In the data rows, the value 128 means zero.
Here are some points, each followed by its number:
[124 122 103 138 154 116  99 129 140 161 121 143 120 115  96 155 133 168
 100 139 156 159 130  93] 0
[171 128 138 135 175 142 134 151 143 120 155 149 184 113 121 147 173 134
 135 139 156 128 154 132] 1
[128 141 118  97 112 143 118 140 147 131 113 154 137 153 131 102 101 109
 122 152  94 115 154 120] 2
[167 130 121 108  96 135  88 123 127 158 103 120 122 132 121 108 126 125
 112 139  90 143 109  93] 3
[111 126 107 151 102 148 109 142 117 165 110 115 111 126 143 132 106 132
  86 135 111 133 123  99] 4
[155 100  92 116 131 112 106 154 128 130 122 185 178  87 125 161 128 160
  65 188 127 130 143 114] 5
[ 48 154  53  71 108 112 150 120  87 129 167 201 155 112 111 118  62 150
 124 143 138  59 121 125] 6
[162 130 140 128 172 152 137 151 137 120 162 147 182 114 128 148 165 129
 137 138 153 122 164 133] 7
[107 145 105 139 113 131 131 121 149 134 111 100 163 114 130 103 104  97
 126 132 115  96 122 131] 8
[150 125 130 116 136 156 140 169 100 124 148 163 149 143 157 126 131 136
 110 128 126 127 160 121] 9
[ 95 141 147 152 134 138 162 136  91  89 195  81 143 123 184 117 129 113
 173  83 155  99 154 178] 10
[132 136 128 116 135 100 103 106 126 134 133 107 112 126 115 110 139 141
 146 125 143 140 106 128] 11
[161 146 129 114  97  91 114 116 108 118 118 146 144 162 142 110 145 124
 159 138 111 131 140 149] 12
[131 163  90 109 121  91 130 117 127 127 136 181 173 141 106 139 141 138
 146 169 134 115 155 154] 13
[128 140 149 124 168 152 162 128 136 131 130 183 136 140 101 131 135 119
 154 120 143  98 151 111] 14
[113 137 146 144 123 117 115 121 142 128  69  73  87 160 115 103  87  94
  97 120  99 155 102 140] 15
[132 143 123  98 125 146 117 142 145 130 115 151 130 159 127 100  99 110
 120 153  94 122 158 121] 16
[124 135 112  95 107 134 118 129 152 122 112 151 136 147 126 105  97 109
 121 149  85 121 154 126] 17
[145 116 134 132 112 120 109 119  95 137 161 105 106  93 149 154 158 149
 121 147 141 143 110 139] 18
[106  96  93 104  75 106 111  95 179 132  81  99  83 115 113 117 102 139
 123 136  87 143  78 110] 19
[166  74 145 113  70 138 133 119 147 121  95 120  80 139 171 117 148 132
 144 147  81 140 103 122] 20
[135 108 112  64 155 197 129 171 165 128 136 170 167 124 149  76 104 138
 123 112 125  96 142  62] 21
[113 151 101 129 145 155 147 134 144 144 109 136 176 121 139  92 116 118
 137  99 148  81 123  99] 22
[147 107 138 116 122 111 127 134  82 118 129 154 106 111 151 142 136 156
 108 151 140 126 111 137] 23
[171 121 133 128 171 142 137 149 138 119 153 153 180 104 123 150 175 144
 133 135 158 130 147 130] 24
[110 116 101 130 110 103 136 117 175 139 129 122 112 141 132 120 168 144
 188 163 145 126  94 126] 25
[151 135 134 123 146 150 143 175  97 123 149 163 150 153 162 119 131 131
 114 125 137 128 166 126] 26
[184  81 129 113 113 117 159 167 124 120  82 166  97 155 150 128 169 150
 114 172 131 139  51 126] 27
[115 159 131 154 135 115 128  87 103 131 145  91 110 115 116 161 129 125
 129  92 139 140 138 167] 28
[106 154 171 164 184 157 146 148 134 112 163  74 156 143 160  75 138  95
 190  63 176 101 145 129] 29
[147  89  77 119  80 153 128 103 109 178 104 157  62  72 139 179 133 190
  98 133 124 127  73  92] 30
[106 137 121 123 153 105  97 118 118 135 143 120 128 120 133 103 124 153
 146 114 160 133 131 112] 31
[114 161 139 158 152 118 133  94 106 128 155  97 115 121 105 164 135 122
 137  95 153 137 145 169] 32
[149 102  90 123 124 118 109 153 127 126 121 174 180  88 130 164 119 156
  62 183 119 128 154 121] 33
[ 88 136 167 171 162 141 138 128 132 123 124  94 104 132 117 137  98 101
 111  85 135 145 153 134] 34
[115 142 124 134 109 130 145 123 104 132 103 138 139 130 116 130 100 105
  95 129 109 113 114 127] 35
[106 147 113 163 106 161 141 120  87 147 133 102 138  97 163 140  99 124
 108  76 128 102 144 122] 36
[111 129 119 130  96  97 135 118 135 135  91 161 100 156  70 176 109 110
  81 192  86 147 117 153] 37
[102 152 172 166 186 156 141 146 141 108 157  65 155 143 157  70 134  90
 186  54 173 105 141 128] 38
[117 159 130 149 133 120 127  91 105 131 155  88 118 112 114 159 131 130
 137  86 145 141 144 168] 39
[114 130 127 100  87 134 116  99 143 128 112  77  96 141 137  90  97 106
 126 105  88 128  99 123] 40
[108 157 123 152 136 107 121  91 118 126 146  90 115 115 100 163 129 124
 131  99 143 143 137 165] 41
[111 140 145 123 159 140 160 123 140 129 136 177 124 146  93 134 129 114
 153 129 137 110 153 117] 42
[105  96 142 136 110 146 180 181 127  69 143  95 161 139 214  67 127 105
 171 103 136  84 104 145] 43
[ 61 165  99 126 137 114  95 124 138 123 168 121 206 118  96  95  82 118
 148  90 130 110 180 114] 44
[157 149 114 154 103 148 118 119 111 191 101 137 128 140 121 134 148 131
 129 124 116 128 122  88] 45
[113 135 119 118 120 164 115 156 113 149 154 100 114 140 169  96 117 120
 118 126 126 125 128 112] 46
[118 124 158  96 110 136 130 118 189 115  94  95 101 176  91  84 101  71
 143 125  70 135 103 120] 47
[139 111 137 135 106 128 113 117  89 135 169  86  99  94 159 148 152 150
 125 131 141 139 105 145] 48
[154 147 131 120 152 161 146 176 104 129 151 164 169 156 152 115 131 125
 120 116 139 116 170 118] 49
[110 159 124 152 128 115 123  85 102 133 147  89 106 111 114 160 122 131
 128  93 139 141 136 161] 50
[ 95 149  89 135 143 104  93 141 156 164 108 113 117 147  93 119 112 133
 108 164 147 153 109 118] 51
[138  88 102 116  98  92  87 148  82 148 118 109  65 118 191 111 144 195
 114 157 153 161  58 116] 52
New points follow, each followed by the numbers of its three nearest points above, smallest number first.
[140 121 137 116 133 121 123 137 134 124 118 112 102 146  96 121 130 130
 116 121 128 164  81 117] 3 11 51
[ 92 142  84 126 135 102  97 140 150 161 112 114 121 139 102 116 105 139
 107 159 144 144 104 121] 0 11 51
[164 147 121  97 105  87 107 119 108 125 121 161 152 159 133 105 153 135
 163 150 118 129 138 140] 11 12 13
[150 105 133 112 118 106 120 133  88 121 126 162 105 111 149 140 138 157
 113 164 136 127 108 133] 18 23 48
[129 119  93 121 121  75 118 129 151 123 134 178 154 126  96 143 155 151
 151 205 142 128 129 142] 5 13 25
[170  76 142 114  75 137 143 119 156 119 102 128  80 134 170 128 157 138
 152 146  85 142 103 123] 3 20 27
[130 113  92 116 124  74 120 137 147 122 145 179 151 125 112 144 166 159
 164 203 151 124 123 143] 12 13 25
[157 153 114 108  98 101 111 113 120 127 115 154 151 162 128 109 143 126
 158 142 112 126 140 136] 2 12 13
[116 102 136 149 124 114 169 124 100 131 118 161  71 109 140 168 146 149
 138 161 156 112  78 145] 18 23 48
[104 140 109 109 123 158 113 153 115 154 158 102 119 142 163 100 113 126
 122 128 130 124 128 111] 4 31 46
[148 113 186 180 210 147 115 123 142 134  92 111 123  76  97 166 121 116
  65 111 156 146 146 107] 0 32 34
[136 123 160  96 100 138 136 126 178 109 100 106 105 183 109  75 119  75
 155 127  73 133 102 120] 17 40 47
[ 99 128 114 133 144 162 157 158 145 132 106 127 151 132 152 100 103 112
 106 113 138  91 113 108] 8 22 35
[115 135 105 142 118 113 117 140 124 140 148 115 126 127 146 149 137 132
 110 178 131 134 132 158] 18 23 48
[165 109 170 150  94 149 160 109 134 115  99 107  97 138 145 145 151 107
 139 100  96 139 120 140] 20 35 40
[169  76 145 104  75 138 135 118 151 119  97 126  72 139 169 120 151 135
 149 144  85 143  93 119] 3 20 27
[114 131 113 151  96 151 109 142 109 167 105 117 107 130 155 128 100 127
  84 140 105 130 127  99] 4 35 46
[163  71 152 115  75 143 139 109 156 117  99 112  75 127 169 124 152 129
 146 132  86 141  98 114] 3 20 40
[105 105  89 112  74 106 103  97 172 135  75 102  89 118 114 117  95 135
 113 141  87 140  84 114] 3 19 40
[120 103 139 151 129 117 170 130 101 130 122 165  77 111 141 169 152 152
 141 157 160 106  89 147] 18 23 48
[123 122 141 125 139 125 124 124 123 111 138 125 132 118 101 159 110 122
  86 131 118 145 143 142] 28 35 41
[168  69 148 102  71 133 137 117 150 112 105 136  78 137 167 124 155 140
 155 147  83 137 100 119] 3 20 27
[127 119 139 108 132 123 129 121 128 104 140 139 140 115  98 151 112 124
  95 136 109 133 140 138] 16 17 35
[125 122 134 118 127 125 130 126 121 110 144 133 135 119 107 158 119 126
  95 135 113 144 146 143] 9 23 35
[166 150 124 104  99  98 111 117 113 119 119 152 150 160 135 108 148 130
 163 144 110 131 141 142] 2 12 13
[135 121 165  96 111 144 130 124 181 115  93  94  95 171 110  74 115  78
 144 124  76 135  99 116] 15 40 47
[124 137  97 150  50  66  96 105 105 112 125  89 159 128 160  97 142 137
 183 113 111 131 112 156] 8 11 12
[169 150 126 108 103 101 114 123 105 130 125 159 144 159 146 106 156 132
 168 143 116 128 139 137] 11 12 13
[122 124 138 114 133 120 131 124 129 106 140 129 133 118  91 158 112 120
  94 131 111 143 143 144] 17 35 41
[149 102 127 118 115  96 112 133  81 127 122 163 101 108 149 147 135 167
 102 171 141 136 102 136] 18 23 48
